128  133  131  132  129  128  122  132  130  129  123
127  140  113  144  121  131  154  138  139  143  126
121  128  118  122  130  134  136  126  130  130  131
129  138  131  127  127  129  128  132  130  125  126
128  129  126  130  126  128  132  129  130  129  130
137  137  152  148  129  116  104  138  130  130  116
125  131  135  129  136  116  124  138  129  136  129
129  124  132  125  127  126  124  126  126  124  130
gives 129

128  125  131  131  134  130  130  127  132  128  127
129  138  129  135  136  131  122  123  113  138  145
128  125  133  133  136  132  131  127  133  128  127
130  131  123  120  128  122  125  125  118  123  130
127  135  117  117  111  121  120  132  118  127  130
129  119  141  141  147  136  136  123  140  130  126
114  116  132  101  117  133  141  116  133  118  124
gives 114

125  135  136  123  127  124  126  123  126  123  127
127  131  134  136  128  126  127  126  131  127  130
126  124  117  130  134  136  122  136  126  116  130
126  134  134  125  128  125  127  124  127  123  128
134  121  126  127  131  129  136  131  132  136  128
124  130  119  124  132  136  123  137  134  110  129
126  130  128  143  122  123  124  122  127  133  131
119  140  156  121  131  142  115  144  117  118  118
129  121  116  133  130  133  127  133  130  128  130
126  134  135  126  128  125  127  124  127  124  128
131  119  114  128  133  134  130  134  129  127  129
gives 131

116  137  141  130  121  123
111  145  157  139  114  122
140  120  103  121  131  131
135  126  120  126  127  129
141  117  101  115  131  130
gives 141

130  123  117  124  135  133  139  135
129  116  122  127  126  130  128  129
151  119  103  125  134  132  130  117
115  139  148  128  112  116  111  117
129  138  138  128  130  126  135  133
108  146  152  132  113  119  103  120
126  130  131  133  131  134  126  130
149  117  106  127  135  134  138  121
139  122  114  122  136  132  146  128
113  129  139  132  121  127  108  125
126  127  108  115  132  131  134  132
gives 126

132  115  123  151  131  115  124  125  132  121  117  127  142  142
122  124  123  131  129  131  133  129  129  111  118  128  129  140
130  141  126  128  118  141  112  128  122  143  132  114  128  124
124  137  135  124  124  137  133  129  129  117  114  132  143  123
127  119  130  137  146  138  130  126  147  145  123  135  138  111
gives 127

130  127  128  122  132  140  129  129  135  134  123  120
143  140  140  138  133  148  137  149  127  127  133  129
139  143  115  140  142  107  131  133  125  115  126  115
126  121  139  132  145  135  129  133  115  116  146  135
113  112  112  107  113  119  112  105  124  141  131  128
109  116  121  146  122  123  110  108  104  118  127  140
128  134  126  127  117  127  125  118  131  124  118  123
142  143  118  121  144  131  139  134  121  113  127  131
129  123  114  125  140  131  145  140  133  135  121  128
131  136  139  152  126  128  133  131  123  125  124  137
gives 131
---
[[123 123 127 125 112 130 117]
 [103 129 116 139 133 117 127]
 [124 126 126 127 113 131 117]] → 117

[[116 123 135 117 118 121 130]
 [147 120 129 117 117 124 140]
 [123 123 100 126 121 124 110]] → 130

[[121 121 108 122 138 142 112]
 [116 131 126 139 120 135 111]
 [113 126 115 136 128 144 105]] → 112

[[135 144 124 144 132]
 [132 129 100 124 122]
 [138 143 131 128 139]] → 132

[[123 100 117 145]
 [138 128 100 116]
 [136 122  99 118]] → 145

[[146 125 150 110 122 130]
 [124 149 112 135 137 152]
 [124 107 110 116 115 142]] → 130

[[128 123 104 149]
 [153 137 136 102]
 [117 144 144 102]] → 149

[[108 129 143 109]
 [140 127 119 140]
 [148 146 101 153]] → 109

[[151 132 139 131 116]
 [138 130 134 125 120]
 [145 130 137 126 117]] → 116
---
[[134 116 132 120 146 130]
 [155 102 143 133 115 128]] Answer: 120

[[154 139 128 128 110]
 [129 125 124 119 119]
 [127 120 120 129 135]] Answer: 124

[[137 119 115 140 107]
 [147 132 116 134 144]] Answer: 115

[[135 123 116  99 132 120 147]
 [120 137 145 122 133 113 127]
 [110 140 152 133 135 118 129]] Answer: 133

[[143 136 131 112]
 [112 124 136 153]
 [128 123 115 118]] Answer: 124

[[133 130 154 118]
 [105 124 105 130]] Answer: 130

[[124 144 132 119 116]
 [117 123 101 155 153]
 [105 114 110 152 150]] Answer: 101

[[111 106 113 103 135 139 143]
 [134 133 138 137 150 130 155]] Answer: 135
---
[[121, 136, 105, 129, 132], [110, 114, 120, 132, 121], [140, 153, 131, 126, 121]] Out: 121
[[119, 128, 129, 147], [141, 106, 116, 101], [137, 110, 118, 109]] Out: 119
[[134, 124, 146, 121], [121, 122, 123, 127], [120, 136, 103, 138]] Out: 134
[[151, 144, 124, 119], [140, 140, 124, 112], [115, 118, 123, 136]] Out: 151
[[124, 131, 133, 127, 128], [135, 132, 130, 133, 130], [134, 99, 132, 130, 128]] Out: 124
[[135, 114, 116, 125, 135, 123], [146, 119, 131, 110, 125, 120], [132, 138, 100, 144, 127, 142]] Out: 135
[[138, 110, 130, 129], [150, 132, 118, 136], [149, 133, 121, 139]] Out: 138
[[107, 119, 126, 137], [151, 134, 125, 121], [148, 140, 131, 125]] Out: 107
[[121, 121, 140, 121], [129, 129, 150, 118], [135, 135, 118, 134]] Out: 121
---
[123 102 129 126 121 142] --> 123
[157 135 109 101 131 142] --> 157
[120 101 140 144 139  99 136] --> 120
[124 145 117  98] --> 124
[111 101 149 126 148 120] --> 111
[141 101 122 113 134] --> 141
[151 152 153 154 154 154] --> 151
[155 115 142 116 123] --> 155
[100 139 106 104] --> 100
